Here are some points, each followed by its number:
array([-1.417,  0.689,  1.279,  1.065, -0.459,  2.251, -0.548, -0.813,
       -0.159, -1.111, -1.143,  1.175, -0.473,  0.426, -1.772,  1.377,
        0.720, -0.827, -0.541,  0.900,  1.304, -2.044, -0.005,  0.134,
       -0.743, -2.564, -0.932,  0.041, -1.541,  0.594,  0.723,  1.258]) 0
array([-0.441,  0.885,  2.055, -2.004, -1.187, -3.244,  0.286, -0.247,
        0.855, -0.080,  0.744,  0.595, -0.439,  0.559, -0.465, -0.234,
       -0.015, -0.035,  1.256, -0.079,  1.247,  1.327, -1.648, -1.638,
       -0.626,  1.037, -1.007, -0.556, -0.148, -0.381, -1.917,  0.134]) 1
array([-1.467, -1.197, -1.020, -1.680, -1.202,  0.256, -0.974,  0.460,
       -1.108, -1.713,  1.531, -0.260,  1.448, -0.230,  0.590, -0.187,
       -1.280, -0.157,  0.655, -0.168,  0.248,  0.539,  0.126,  0.996,
       -1.165,  0.176,  0.356,  0.838,  0.461, -0.900,  0.659, -0.150]) 2
array([ 0.048, -0.415,  0.028,  1.287,  1.480,  1.103, -0.128, -0.263,
        0.269,  1.542, -0.151,  0.596,  0.555, -0.104, -1.617, -0.454,
       -0.094,  1.282, -0.924, -0.921,  1.364, -0.520,  0.621, -0.731,
        0.299,  0.598,  1.392,  0.944,  0.890,  0.837,  1.147, -0.065]) 3
array([-1.999,  1.192, -2.015, -0.875,  0.072, -0.009,  0.125,  1.338,
        0.064,  0.019,  0.605,  0.179, -0.109, -1.690,  0.842, -0.643,
        0.329, -0.212,  0.491,  1.050,  0.032, -0.756, -0.257,  1.073,
       -0.584,  1.929, -0.238,  0.814,  0.863, -0.710, -1.817,  0.384]) 4
array([ 1.995, -0.444, -0.131,  1.339,  1.351, -1.247, -0.834, -0.916,
       -0.101, -0.651,  0.588, -0.589, -1.294, -0.489, -1.387, -0.642,
        0.687,  0.877, -1.738, -0.686, -1.462, -1.254, -0.502,  0.210,
        0.717, -0.590, -0.802, -1.849, -0.074,  0.717, -0.258,  0.363]) 5
array([ 0.157,  1.592,  1.387, -2.739, -0.144, -1.116,  0.993,  1.135,
        1.548,  0.840,  0.692,  1.348, -0.148, -0.582,  0.178, -0.357,
        0.116,  0.402,  1.419,  1.340,  1.807,  2.117, -0.464, -1.793,
        0.205,  1.378, -0.245,  0.627, -0.655,  0.106, -0.982, -0.008]) 6
array([-0.210, -0.633, -1.363,  0.933, -0.468, -2.663,  1.588, -0.709,
       -0.446, -0.075,  0.397,  0.323, -1.056,  1.279, -1.796,  1.333,
       -0.333,  0.493, -1.347, -1.901, -1.945,  1.713, -1.014,  0.269,
        0.728,  1.259, -1.192, -0.207,  0.268, -0.966, -0.324, -0.221]) 7
array([-0.337, -0.411,  0.411,  1.999,  0.236, -1.130,  1.410, -0.585,
       -0.038,  0.511,  0.698, -1.928, -0.417,  0.032,  0.265,  1.183,
       -0.467,  0.272, -0.794, -1.934, -0.950,  1.533, -0.494, -0.116,
       -0.641,  0.496, -0.272, -0.484, -0.355, -0.394, -1.008, -0.924]) 8
array([ 1.064,  1.363,  0.816, -0.374,  0.248,  1.742,  1.171,  0.269,
        1.366,  0.603, -0.023,  0.817,  0.422, -0.775,  1.831, -0.162,
        0.046,  0.065,  1.208,  1.897,  0.816, -1.720,  1.503, -1.100,
        0.848, -0.950,  1.204,  0.857,  0.248,  0.102,  1.275, -1.374]) 9
array([ 0.712, -0.824,  0.236, -0.906,  0.446,  1.209,  0.215, -0.144,
        1.062, -0.716, -0.131,  2.592,  1.577,  1.344,  0.388, -0.801,
       -1.198,  0.760,  0.480,  0.290, -0.759,  0.453,  1.726, -0.088,
        1.529, -0.852,  2.319,  0.543,  1.595,  0.073,  1.489, -2.720]) 10
array([-1.576,  0.459,  0.319,  3.061,  0.274, -0.360, -0.257, -1.487,
       -1.293, -0.422,  0.518, -1.279,  1.220,  0.254,  0.042, -1.033,
        0.646,  0.472, -0.512, -0.016, -0.371, -0.096,  0.344,  0.918,
       -0.330,  1.669,  1.633,  1.069,  1.692,  0.163, -0.487,  1.254]) 11
array([ 0.181,  0.801, -1.476, -1.527, -1.743,  0.930, -1.471, -0.294,
        0.607, -0.694, -1.289, -0.427,  1.886, -0.416,  0.307,  0.870,
       -0.464,  0.025,  1.228,  1.241,  2.013, -1.225, -0.251,  1.122,
       -0.520,  0.633, -0.885,  0.676, -1.858,  1.491, -0.182,  1.266]) 12
array([-1.327, -0.261, -1.257,  1.673, -0.360, -0.990,  0.404,  0.273,
       -0.831,  0.201, -0.089, -2.057, -1.218, -1.394, -0.086, -1.385,
       -0.232,  0.591, -0.762,  1.283, -0.312,  3.037,  0.441,  2.471,
        0.091,  2.231, -0.556,  0.957, -0.415,  0.272, -0.415,  1.077]) 13
array([-1.661, -0.929, -0.772,  0.848, -0.555, -2.387,  0.277, -0.190,
        0.467, -0.886, -0.548,  0.625,  0.609, -0.843,  0.727, -0.232,
       -1.146, -0.380,  1.185,  0.146, -0.263, -0.373, -1.001,  1.260,
        0.825,  0.477, -0.494, -0.040,  0.870, -0.561,  0.163,  0.978]) 14
array([-0.698,  0.713,  1.074,  0.337, -0.529, -0.261,  0.821, -1.065,
        2.909,  0.607,  0.488,  0.337, -0.364,  0.093,  0.709, -0.150,
        1.300, -0.601,  0.489, -0.130,  0.291, -1.276,  1.107, -1.179,
       -0.616, -0.838,  0.415, -1.462, -0.599, -0.667, -0.795,  0.697]) 15
array([ 0.878, -1.098, -0.765, -0.269,  0.702,  2.695, -1.045,  1.338,
        0.581, -0.829,  0.401, -0.300,  0.631,  0.950, -1.806,  0.659,
        0.963,  0.076, -0.224, -0.988,  0.433, -0.694, -0.813, -0.039,
       -0.193, -1.559, -0.219, -1.003, -0.803, -0.543,  1.112,  0.440]) 16
array([ 1.897, -1.004,  0.744,  1.811,  0.928,  0.922, -0.565,  1.592,
       -0.994, -0.481,  0.196, -0.357,  1.716, -0.496, -0.411, -0.259,
       -1.447, -1.635, -0.758, -0.135,  0.554,  0.011, -1.208, -0.127,
       -0.632,  0.610,  1.449,  1.176,  0.624,  0.944, -0.132,  2.167]) 17
array([ 0.128,  0.765,  1.541, -1.224, -0.264, -2.471,  0.654, -1.079,
       -0.509,  0.459,  0.709, -0.790, -1.106, -0.345,  0.114,  0.603,
       -0.083,  1.280,  0.227, -0.118, -1.064,  0.220, -1.744,  1.456,
        1.192, -0.429, -2.496, -0.366, -0.369,  1.200, -0.179, -2.418]) 18
array([-1.446, -0.834,  0.496,  0.557, -0.576, -2.223,  2.207,  0.632,
       -0.137,  1.326,  0.841, -1.314, -1.874, -0.545, -1.820,  0.785,
        0.227,  1.092, -0.642, -1.007, -1.987,  3.678, -1.740,  1.106,
        0.875,  1.566, -2.713, -0.744,  0.414, -0.997, -1.308, -1.448]) 19
array([-0.796,  0.208, -2.469,  0.501,  1.365,  0.034,  0.906,  0.756,
       -0.528, -0.005,  0.182,  0.239, -1.534, -1.444, -1.291,  1.633,
        0.534,  0.455, -1.111, -0.042,  0.866,  3.766, -1.797,  0.737,
       -0.038, -1.424, -1.747, -1.930, -0.558,  0.335, -0.218, -2.788]) 20
array([ 2.331,  0.193,  1.515, -1.608, -0.506,  2.971,  0.915, -0.245,
        1.605,  1.569, -0.753,  0.944,  0.883,  1.583, -1.936,  0.062,
        0.145,  1.358,  1.423,  1.704, -0.946, -1.494,  1.751, -0.275,
        0.513, -0.557,  0.069, -0.034,  1.388,  0.314,  0.487, -1.644]) 21
array([-0.193,  0.851, -0.904,  0.425, -0.056, -0.078,  0.101, -0.359,
        0.463,  0.044, -0.185,  0.288,  1.922,  0.532, -0.415,  0.335,
        0.496,  0.340,  1.630, -0.081,  0.508, -0.685,  2.075, -0.505,
       -0.490, -0.519, -1.094, -0.520,  0.193,  0.979,  1.425,  2.305]) 22
array([ 1.200,  1.032,  0.668, -0.875,  0.034, -1.601,  0.745,  0.550,
       -2.100, -0.638,  1.209, -0.810, -0.537,  0.642, -0.250, -0.107,
       -0.124,  0.370, -1.816, -0.819,  0.315,  0.749, -2.039,  1.124,
       -0.187,  1.440, -0.873,  1.397, -0.496,  0.445, -1.001,  0.969]) 23
array([-0.512,  0.092, -0.734, -1.667, -0.120,  0.350,  0.442,  2.810,
       -0.704, -0.462,  0.577, -1.782,  1.156, -1.523,  0.458,  0.580,
       -0.702, -0.264,  0.370,  0.493,  2.102,  1.487, -0.107,  0.539,
       -1.447,  1.093, -0.402,  1.285,  1.579, -0.535, -0.779,  3.278]) 24
array([ 0.863,  0.680, -0.052, -1.799,  1.251, -1.150,  1.390, -1.179,
        0.189, -0.065,  0.053,  0.297, -0.639, -2.401,  1.261, -0.102,
        0.051,  1.213, -0.958,  1.028, -0.167,  0.660, -0.203,  0.906,
        1.425, -0.927, -0.141, -0.820, -0.324,  0.914,  0.105, -2.419]) 25
array([-0.385,  0.706,  0.751,  0.727, -0.721, -0.555, -0.654, -0.598,
        2.360,  0.354,  0.482,  0.596,  0.148, -0.457,  0.766, -0.076,
        0.733, -0.806,  0.569,  0.438,  0.387, -0.855,  1.158, -1.242,
       -0.587, -1.041,  0.242, -1.457, -0.144,  0.095, -0.580,  0.929]) 26
Which three points above are nearest to each new point, looking only along the 4 directions in which the numbered points spread most? Their numbers follow each, nearest first.
array([ 0.400, -0.896,  1.860, -0.679,  0.730,  0.501, -0.586,  2.910,
       -0.758, -0.760,  0.338, -1.483,  1.352, -0.777, -0.028, -0.327,
       -1.645, -0.588, -0.662, -0.352,  0.605, -0.796, -0.933, -0.292,
       -0.296,  0.288,  1.323,  1.136,  0.293,  0.896, -0.113,  0.879]) 2 17 11
array([-0.506, -0.721, -0.095,  0.363, -0.148, -1.294,  0.935, -0.594,
        0.933, -1.657, -0.054,  1.035,  2.687, -0.038,  1.653, -0.678,
       -0.953,  0.128, -0.255, -1.208,  0.085, -0.841,  0.892, -0.320,
       -0.118, -0.280,  2.274,  0.439, -0.174, -0.882, -0.895, -1.041]) 3 2 22
array([-1.619,  1.408, -0.252,  0.395, -1.311, -0.806,  0.793, -1.022,
        1.034,  0.362, -1.214,  1.566, -1.244,  1.254, -0.508, -0.440,
       -1.216,  0.708,  1.969,  1.748,  0.608,  0.639, -0.714,  0.257,
        0.720,  1.408, -1.597, -0.540, -0.695,  1.268, -2.000,  0.938]) 1 14 26
array([ 0.527, -1.322,  0.182,  0.972,  0.091, -0.456, -0.543, -0.689,
       -0.738,  0.506, -0.388, -2.237,  1.010, -0.252,  0.713,  0.325,
       -0.452, -0.749, -0.503, -0.101,  1.603,  2.108, -0.153,  0.866,
       -0.949,  0.421,  0.138,  0.434, -0.419,  1.579,  1.476,  1.087]) 11 14 17
array([ 0.960, -1.025, -0.906, -0.155,  0.536,  3.564, -0.395, -0.759,
       -0.650,  0.771,  0.006, -2.803, -1.515,  0.808, -0.905,  0.801,
        1.039,  0.797,  0.206, -0.646, -1.347,  1.526,  0.011,  0.490,
       -0.360, -1.097, -1.140, -0.634, -0.453, -1.083,  1.126,  0.375]) 5 3 16
array([ 0.266, -0.097,  0.845, -3.341,  0.424, -0.298, -0.897,  2.254,
       -0.641,  2.232, -0.527,  0.004,  0.675, -0.068,  0.115, -0.781,
       -0.802, -0.347, -0.557,  0.011,  0.999,  2.139,  0.828, -0.319,
        0.242,  1.505,  0.889,  2.064, -1.348,  0.321, -1.657,  0.920]) 4 2 14
array([-0.632,  0.467,  1.463, -0.311,  1.191, -1.029, -0.448,  0.381,
        0.417, -0.093,  0.168,  0.749,  0.118,  0.942, -1.301, -0.938,
        0.982, -0.086,  0.491, -1.698, -0.097,  0.627,  0.389, -2.125,
       -0.243,  0.041,  0.839,  0.546,  1.851,  0.381, -1.423, -0.172]) 14 22 26
array([ 2.250,  0.115,  0.996,  0.534, -0.157, -2.533,  0.640, -1.421,
       -0.881, -0.159,  0.708, -1.453, -0.191,  0.183,  0.538,  0.229,
       -0.812,  0.749, -0.521, -0.682, -1.227,  1.082, -1.780,  1.139,
        0.781, -0.663, -2.115, -0.937,  0.709, -0.138,  0.501, -0.874]) 20 8 7
array([ 0.003, -0.046,  1.251, -0.074,  0.351,  0.976,  1.109,  1.629,
        0.997,  1.205,  0.296,  0.564, -0.987, -1.431, -0.461,  0.010,
       -0.189,  0.315,  1.212,  0.991, -0.501,  0.082,  0.364, -1.175,
        0.057,  1.458, -0.174,  0.007, -0.121, -1.494, -0.770, -0.007]) 14 25 4
array([-0.764, -1.801,  0.601,  2.784, -0.695, -1.046, -0.286,  0.936,
        0.930, -0.172, -0.975,  0.734,  0.142,  1.805, -1.393,  0.511,
       -0.122, -0.678, -0.087, -1.071, -1.924,  1.566, -0.129, -0.612,
        0.615,  1.186,  0.179, -0.474,  0.229, -2.402, -0.906, -2.549]) 8 20 5
array([ 1.046,  0.009, -0.879, -1.475,  1.199, -2.348, -0.005, -1.546,
       -0.132, -1.281,  2.278, -0.225, -0.339,  0.054, -0.784,  0.306,
        0.442,  0.888, -0.948, -2.259, -0.798,  1.786, -0.154, -1.156,
       -0.415, -1.417, -1.446, -2.046, -0.563,  0.502,  1.179,  0.953]) 8 5 20
array([-0.738,  0.607, -1.498,  2.194, -0.792, -0.771, -1.139, -0.346,
       -0.303,  0.626, -1.397, -0.661, -1.435,  0.685,  0.084, -0.065,
       -0.127, -0.443,  0.143, -0.256, -1.912, -0.605, -0.475,  0.475,
        1.096,  1.286, -0.365,  0.114,  1.855, -0.320,  0.174, -1.368]) 8 5 14
array([ 0.435, -0.542, -0.174, -0.893, -0.934, -2.035,  1.059,  0.139,
       -0.092, -1.067, -0.419,  0.928,  2.922, -0.467,  2.248, -0.341,
       -1.318,  0.377,  1.170,  0.833,  0.027, -1.136, -0.373,  0.752,
        0.058,  0.121,  1.725,  0.758,  0.320, -0.306, -0.247, -0.156]) 2 4 14
array([-0.154, -1.470,  2.162,  0.137,  0.567,  0.176, -1.329, -1.024,
        0.937,  0.799, -0.008, -1.255,  0.344, -0.014, -1.340, -0.187,
        1.704, -0.179, -0.932, -0.820,  1.052,  0.211,  1.803,  0.111,
       -0.987, -1.621, -1.001, -0.925, -1.886,  1.009,  1.158,  3.676]) 0 22 16
array([-0.130,  0.932,  1.465, -2.373, -1.723, -1.195,  1.673, -3.500,
        0.611,  0.928, -0.281,  0.725,  0.059,  0.638,  0.517, -0.896,
        0.843,  0.720,  0.250, -0.087,  0.721, -1.214, -0.156,  1.241,
        0.218, -1.322, -1.796, -0.300, -1.080,  0.902, -0.288,  1.453]) 15 26 1
array([ 0.115, -1.449, -0.221,  0.272,  0.506,  1.535,  0.293,  2.405,
       -1.184,  0.046,  0.443, -0.369,  1.477,  0.535, -0.345, -0.407,
       -1.452, -0.780,  0.135, -0.722, -1.297,  1.264, -1.014, -0.577,
       -0.203,  1.237,  1.877,  0.669,  1.757, -0.664, -1.045, -0.341]) 2 11 17
array([-0.890, -0.538,  1.420, -1.622,  0.706,  1.371, -1.637,  1.958,
        0.071,  0.565,  0.883,  1.219, -0.015, -0.597, -0.424, -0.340,
       -0.642, -0.555, -0.006, -1.180, -0.953, -3.437,  0.847, -1.306,
        0.090, -1.233,  0.413,  0.412, -0.113, -0.444,  0.760,  1.954]) 22 16 26
array([-1.584,  0.795, -0.084,  2.841, -1.299,  0.392, -0.256, -1.195,
        0.836, -0.067,  0.953,  1.357,  0.020, -1.058,  1.241, -0.315,
        0.372, -0.983,  0.281,  1.137,  0.647, -0.643,  0.107,  0.617,
       -1.056,  0.088,  0.255,  0.199,  0.283, -0.807, -1.559,  0.043]) 22 14 26
array([ 1.185,  0.881,  1.130,  0.077, -0.990,  1.066, -1.200, -0.115,
        0.947,  1.265, -1.886,  1.121,  0.388, -0.507, -1.480,  0.298,
       -0.012, -0.858, -0.719,  0.333,  1.248, -1.736,  1.419, -0.139,
        0.136, -0.028, -0.205,  0.629, -1.407,  1.433,  1.214, -3.523]) 21 9 16
array([-0.541,  0.402,  0.264,  2.030,  0.439,  1.482, -1.106,  0.175,
       -1.479,  0.004, -0.969,  1.583, -0.444, -0.016, -0.762,  0.692,
        1.442, -0.362, -0.992,  0.417, -1.063, -0.693, -0.952, -0.178,
        0.096, -1.311,  1.541,  0.365,  1.132,  0.370,  0.347,  0.443]) 16 3 22
array([-1.141, -1.076, -1.374,  1.494,  0.385, -0.758,  0.207, -1.307,
        1.128, -0.500, -0.515,  1.838,  0.763,  1.161,  0.367, -0.694,
       -1.766,  0.361,  0.126, -0.533, -0.286,  0.118,  0.675, -0.124,
        1.633, -0.557,  1.687, -0.720, -0.155, -1.460, -0.615, -1.189]) 3 16 25
array([-0.041, -1.189,  0.122, -0.398, -0.452, -1.870,  1.354,  0.323,
        0.513, -1.319,  0.182,  1.358, -0.050, -1.059, -0.323, -0.944,
       -1.062,  0.204,  0.274, -0.297, -0.489,  1.104, -0.536,  0.842,
        1.244,  0.419,  0.045,  0.068, -0.449, -1.006, -0.739,  0.487]) 14 23 4
array([-2.536,  0.959, -1.624,  0.885, -1.426,  1.750, -0.720, -2.931,
        0.544, -0.485, -0.663,  1.654, -0.355,  0.451,  1.224, -0.630,
       -0.685, -0.566,  0.222,  2.283, -0.010, -0.945,  0.949,  1.839,
       -0.519, -0.202,  0.323, -0.328,  0.302,  1.111, -0.673,  1.309]) 22 12 16
array([-2.010, -0.338,  0.569, -2.242,  0.078, -2.374, -0.275,  0.168,
       -1.258,  3.183, -1.561, -1.599, -0.738, -0.127, -0.264, -0.300,
        0.124, -0.452,  0.071, -0.358,  0.234,  2.723, -0.180,  0.731,
        0.982,  2.696, -1.883,  0.983, -1.000,  0.198, -0.286,  0.179]) 23 14 13
array([-0.512, -0.619,  1.601,  0.877,  0.512,  2.653,  0.115,  1.170,
       -1.463,  0.082, -0.494, -0.309, -1.490, -0.144, -1.575,  1.231,
        0.518, -1.471, -0.233, -0.393, -1.748,  1.245, -0.902, -0.904,
       -0.315, -1.886,  0.881,  0.477,  1.983, -0.652,  0.028, -0.404]) 3 16 5
array([ 0.450, -0.281,  0.037,  0.821,  0.725, -1.224,  0.396,  1.169,
       -1.057, -0.364,  0.440, -1.207,  1.927, -0.643,  0.574,  1.446,
       -0.347,  1.208, -1.134, -0.253,  1.928,  0.571, -0.974,  0.912,
       -0.300, -0.158,  0.108,  0.552, -0.729,  1.323, -0.130, -1.559]) 14 23 2
array([-0.436,  1.303,  1.000,  1.288, -0.761,  2.423, -0.979, -2.408,
       -0.480, -1.336, -0.612,  0.729, -0.037,  1.025, -0.228,  0.313,
       -0.228,  0.289,  1.138,  1.110, -0.303,  0.899,  0.541,  0.505,
       -0.088, -3.691, -0.813, -0.085, -0.364,  1.033,  0.838, -0.250]) 16 22 0
array([ 1.531,  0.282,  0.828,  0.371, -0.042,  0.496, -0.285,  1.351,
        0.535,  0.436,  0.085, -0.458,  1.248,  0.824,  1.414, -0.234,
       -0.091,  0.003,  0.581,  0.411,  0.572,  0.570, -0.102,  0.119,
       -0.017,  1.074,  0.175,  1.516, -1.658,  0.900,  0.144, -1.758]) 2 14 3
array([ 0.234,  1.458, -1.193,  0.237,  0.839,  1.285,  1.947,  0.892,
       -0.506,  0.622, -0.042, -0.339, -0.594, -1.010,  1.748,  0.540,
        1.349, -1.457, -0.300,  0.015,  0.995, -1.471, -0.606, -0.845,
       -0.284, -2.135,  0.539, -0.025, -0.914, -1.040, -0.095,  1.878]) 22 26 12
array([-0.133,  0.200, -0.846,  1.070,  0.182,  1.341, -0.877, -1.181,
       -0.119, -1.779, -0.903,  0.187, -0.295,  0.346, -1.185,  0.269,
       -0.251, -1.623, -0.019,  1.325,  1.886,  0.832, -0.422, -0.179,
       -0.601, -2.811, -0.707, -1.853, -0.965,  0.849, -0.056, -0.476]) 16 0 22
array([ 1.811,  1.611, -1.257,  0.185, -1.828,  1.591, -0.635, -1.661,
        1.225, -0.808, -0.706, -0.205,  1.223,  1.264,  1.294, -0.136,
        0.539, -0.155,  1.094,  1.873, -0.120, -2.669,  0.221,  0.900,
        0.192,  0.202,  0.268,  0.047, -0.263,  1.824,  0.348,  0.529]) 22 26 16
array([-0.074, -0.012,  0.806,  2.295, -0.082,  0.558, -1.252, -1.169,
       -0.662,  0.621, -1.154, -0.486, -0.265,  0.200, -0.637,  0.731,
        2.255, -0.475, -1.475,  0.867, -0.317,  1.682,  0.610,  0.920,
        0.319, -1.680,  0.658, -0.156, -0.186,  1.049,  1.265,  1.436]) 16 5 3
array([ 0.824,  1.270,  2.118, -0.126, -0.461, -1.281,  0.821,  2.047,
        0.183,  0.507,  0.094,  0.684,  2.295,  0.058,  1.956,  0.443,
       -1.392, -0.162,  1.726,  1.434,  2.123,  1.516, -0.527, -1.516,
       -0.708,  1.331,  1.248,  1.533,  1.105, -0.272, -1.710,  2.251]) 4 24 12
array([ 0.742,  0.844,  0.695, -0.676,  1.304,  0.515,  1.517, -1.562,
       -1.651, -0.697,  0.732, -1.480, -1.485,  0.026,  0.245,  0.819,
        1.289,  1.031, -0.912, -0.463, -0.735, -0.259, -1.459,  0.946,
        0.625, -2.713, -1.507, -0.526,  0.203,  0.387,  0.753, -0.742]) 5 8 20
array([ 0.385,  1.518,  0.426,  0.446, -0.752, -1.319,  0.918,  1.801,
        0.545,  0.365, -0.034,  0.375,  1.266, -0.997,  1.669,  0.563,
       -0.448, -0.112,  2.480,  1.550,  1.612,  0.174, -1.292, -1.071,
       -0.980,  1.295,  0.100,  1.129, -0.800, -0.123, -1.714,  0.402]) 4 6 12
array([ 1.642, -1.549,  1.460, -1.417, -0.251,  1.811, -0.855, -0.290,
        0.946,  1.404, -0.264, -1.931, -1.449,  1.671, -0.334,  0.056,
        1.477,  0.889,  0.492, -1.358, -1.624, -1.394,  1.387, -0.075,
       -0.398, -0.041, -1.320, -1.020,  0.539, -0.349,  1.462, -1.332]) 16 3 5
array([-0.110, -2.051, -0.983,  0.298, -0.345,  1.691, -0.559, -0.258,
        0.764, -1.807,  0.442, -0.333,  0.375,  0.171, -0.008, -0.317,
       -1.581, -0.226, -0.631,  0.794,  0.741, -0.438,  0.376,  1.252,
       -0.728, -0.355,  1.088, -0.063, -0.609, -0.363, -0.921,  0.853]) 17 11 3
array([-0.546,  0.064,  0.167,  1.128,  0.630,  0.780, -0.277,  0.176,
       -1.356,  0.309,  0.348, -0.942, -1.072, -0.371,  0.008,  1.306,
        1.325, -0.309, -0.927,  0.037,  0.273,  0.898,  0.717, -0.241,
       -0.640, -1.859, -0.063,  0.384, -1.733,  0.194,  2.188,  3.208]) 16 22 11
array([-0.157, -1.627,  0.371,  0.949,  0.710,  1.077, -1.632, -0.071,
        1.155,  1.049, -0.800, -0.692, -1.167, -0.295,  0.308,  0.043,
        0.177, -0.534, -0.773, -0.691,  0.602,  0.655,  1.884,  0.057,
       -0.482, -1.566, -0.251, -1.076, -2.171,  0.957,  0.753,  0.981]) 16 22 0
array([-0.260,  0.310, -0.781, -0.445, -1.723,  1.403,  0.240, -0.645,
       -0.582, -0.885, -0.249,  0.093, -0.190,  1.206, -0.539, -0.229,
        0.837,  0.896,  0.133,  0.190, -0.710, -0.182,  0.208,  1.338,
       -1.196,  1.162, -0.933,  0.596, -0.312, -0.496, -1.182,  1.251]) 14 22 2
array([-1.884, -0.036,  1.166,  0.398, -1.763, -1.552,  1.701, -3.318,
        0.999,  0.754, -0.909,  0.139, -0.946,  1.457, -1.321,  0.096,
        0.222, -0.242,  0.835, -1.108, -0.683, -0.697,  0.340,  0.145,
       -0.418,  1.163, -2.067, -1.104, -0.313, -0.470, -1.264, -1.031]) 18 15 8
array([ 0.915,  0.326,  2.303, -1.164,  1.207, -0.672,  0.841, -1.010,
        0.637,  0.958, -0.167, -0.128, -0.015,  0.324, -0.918, -1.188,
        0.383,  0.538, -0.348, -0.139,  1.241,  1.082,  1.738, -0.570,
        0.675,  1.247,  0.969,  1.017, -0.850,  1.221,  0.636,  1.017]) 14 22 3
array([-0.302,  0.703, -0.550, -0.129,  0.042, -0.124, -0.658,  0.317,
       -0.582, -0.600, -0.348, -1.951, -0.116, -0.927,  0.648,  0.779,
        1.287, -0.536,  0.726,  1.448,  0.530,  0.282, -1.307, -0.593,
       -1.160, -1.199,  0.031, -1.448,  1.162, -0.427,  0.251, -0.516]) 14 22 26
array([-0.471, -1.589, -0.565, -0.046,  0.551,  2.477,  0.261,  0.227,
        0.555, -1.437, -0.392, -0.235, -1.067,  1.805, -2.031,  0.901,
        0.028, -0.813,  0.798, -0.940, -1.830, -0.966,  0.087, -0.725,
        0.113, -0.645,  0.216, -1.002,  1.389, -2.282, -0.133, -3.173]) 3 16 5
array([-1.615, -1.413, -1.799,  0.347,  0.120,  0.950, -0.508,  1.178,
       -0.876, -1.386,  2.257,  0.543,  0.827, -0.291, -0.102, -0.537,
       -1.979, -0.079, -0.349,  0.011, -0.535, -1.537,  0.331,  0.540,
       -0.648,  0.312,  1.020,  1.255,  0.636, -1.567, -0.608,  1.153]) 17 11 2
array([ 0.292, -0.806, -0.383, -0.115, -0.301, -1.215,  1.463,  1.033,
        0.237, -1.934, -0.226,  1.252,  3.003, -0.525,  1.871, -0.266,
       -1.549, -0.435,  1.099,  0.344, -0.016, -0.126, -0.365,  0.762,
        0.537, -0.198,  1.804,  0.750, -0.957, -0.150, -0.261, -2.001]) 2 4 14
array([-0.064, -0.581,  0.963, -1.230,  0.722, -1.037, -0.537, -0.360,
       -0.359,  2.372,  0.055, -0.568, -1.375, -0.709, -0.275, -0.215,
       -0.189, -0.947, -0.881, -0.990, -0.227,  0.704,  0.915,  0.263,
        0.608,  1.813, -1.584,  0.387, -2.398, -0.488,  1.073,  1.573]) 14 23 8
array([ 0.811,  0.797, -0.598,  0.130, -1.065,  0.124,  1.326, -0.114,
        1.341,  0.010, -1.135,  3.286, -0.152,  0.315, -1.411,  0.317,
        0.258,  0.632,  1.039,  1.227, -0.727,  2.621,  0.279,  0.105,
        0.208,  0.330, -0.312,  0.198,  0.796,  0.399,  0.470, -0.573]) 25 14 3
array([-0.708, -0.629, -0.638, -2.117,  0.853,  0.572, -0.839,  0.347,
       -1.417,  0.749, -1.174, -2.715, -0.751, -0.700, -1.238,  1.059,
        2.016,  0.177, -0.227,  0.278,  0.969, -0.027, -0.453,  1.224,
       -0.487, -0.952, -1.869, -0.079, -1.416,  0.553,  1.356, -0.772]) 14 8 23
array([-0.096,  0.045, -0.267, -0.169,  1.767,  0.489,  0.486,  2.198,
       -1.291, -0.260,  0.956, -0.770, -1.961, -1.904, -2.233,  1.268,
        1.511, -0.244, -1.687, -0.408,  0.793,  1.645, -1.849,  0.927,
        0.001, -0.514, -2.301, -0.319, -1.389,  0.270,  0.190,  0.488]) 8 23 7
array([ 2.590,  0.799, -0.283, -1.208,  0.818, -1.328,  0.649, -0.502,
       -0.936, -0.785,  0.452,  1.221,  1.209, -0.506,  2.239,  0.691,
       -0.171,  0.794, -2.010, -0.500,  0.055, -2.401, -1.236,  0.880,
        0.561, -0.742,  0.916,  1.062, -1.468,  0.137,  0.561,  1.640]) 22 14 3
array([ 0.322,  0.550,  1.274, -1.558, -0.135, -2.463, -0.383,  1.238,
       -0.120,  0.806,  0.575,  1.352, -0.746,  0.464, -1.038,  0.592,
        0.760,  0.253, -1.061, -0.932, -0.525,  0.909, -0.502, -0.764,
        0.480, -1.285, -0.601,  0.049, -0.815,  0.760, -0.566,  1.647]) 14 15 18
array([ 0.090,  1.165,  0.626, -0.017, -0.774,  0.604, -2.102, -0.438,
        0.768, -0.674, -0.024,  2.611,  0.203,  1.121,  0.004,  0.489,
        1.648,  0.392,  0.619, -0.020, -0.242, -2.953,  1.777, -1.000,
       -0.314, -1.616, -0.506, -0.105, -0.640,  0.527,  1.401,  2.621]) 0 26 22
array([-0.539, -0.758, -0.947,  2.405, -0.091,  1.043,  0.707,  0.348,
       -1.280,  0.485, -1.189, -0.564,  1.275, -0.133,  0.931,  0.635,
       -1.129, -1.241,  0.816, -0.606, -1.318, -0.766, -0.554, -0.360,
       -0.504,  0.888,  1.133,  1.337,  1.652, -0.448, -1.121, -2.222]) 3 11 2
array([ 0.541, -0.390, -0.353,  0.542,  0.606, -1.260, -1.142, -0.456,
        0.417,  2.612, -0.655, -1.879, -0.534,  0.167,  1.114,  0.174,
        0.211, -1.116, -0.432, -0.514, -0.006, -0.107,  1.145,  0.044,
        0.855,  1.077, -1.182, -0.543, -1.668, -0.500,  0.715, -0.685]) 14 8 5
array([-0.615, -0.049,  1.954,  0.622,  0.368,  1.134, -0.805, -1.394,
        0.531,  1.083, -0.440,  0.674,  0.117,  0.074, -0.562, -0.694,
        1.009, -0.329, -0.229, -0.685, -0.575, -1.803,  0.630, -0.640,
        0.112, -1.383,  0.904, -0.766,  0.801,  0.796,  0.287, -0.835]) 16 3 0
array([-0.158,  0.626, -0.539,  1.972, -1.049, -2.359, -1.143, -1.262,
       -0.065,  0.981, -0.461, -0.802, -1.053,  0.499, -0.465,  0.584,
        0.495,  0.340, -0.925, -0.035, -1.724, -0.142, -0.986,  1.459,
        1.301,  0.801, -2.019, -0.916,  0.193,  0.280,  0.074, -0.086]) 8 7 5
array([ 0.935, -1.773,  0.854, -0.101, -0.138, -0.256, -0.760, -0.694,
       -0.264,  1.196, -0.726, -0.662, -1.999,  0.213, -0.240, -0.296,
       -0.699,  0.709, -0.744, -0.294,  0.673,  3.866,  0.172,  0.914,
        0.405,  0.193, -0.971, -1.445, -0.924,  0.632,  0.780,  1.157]) 8 20 23
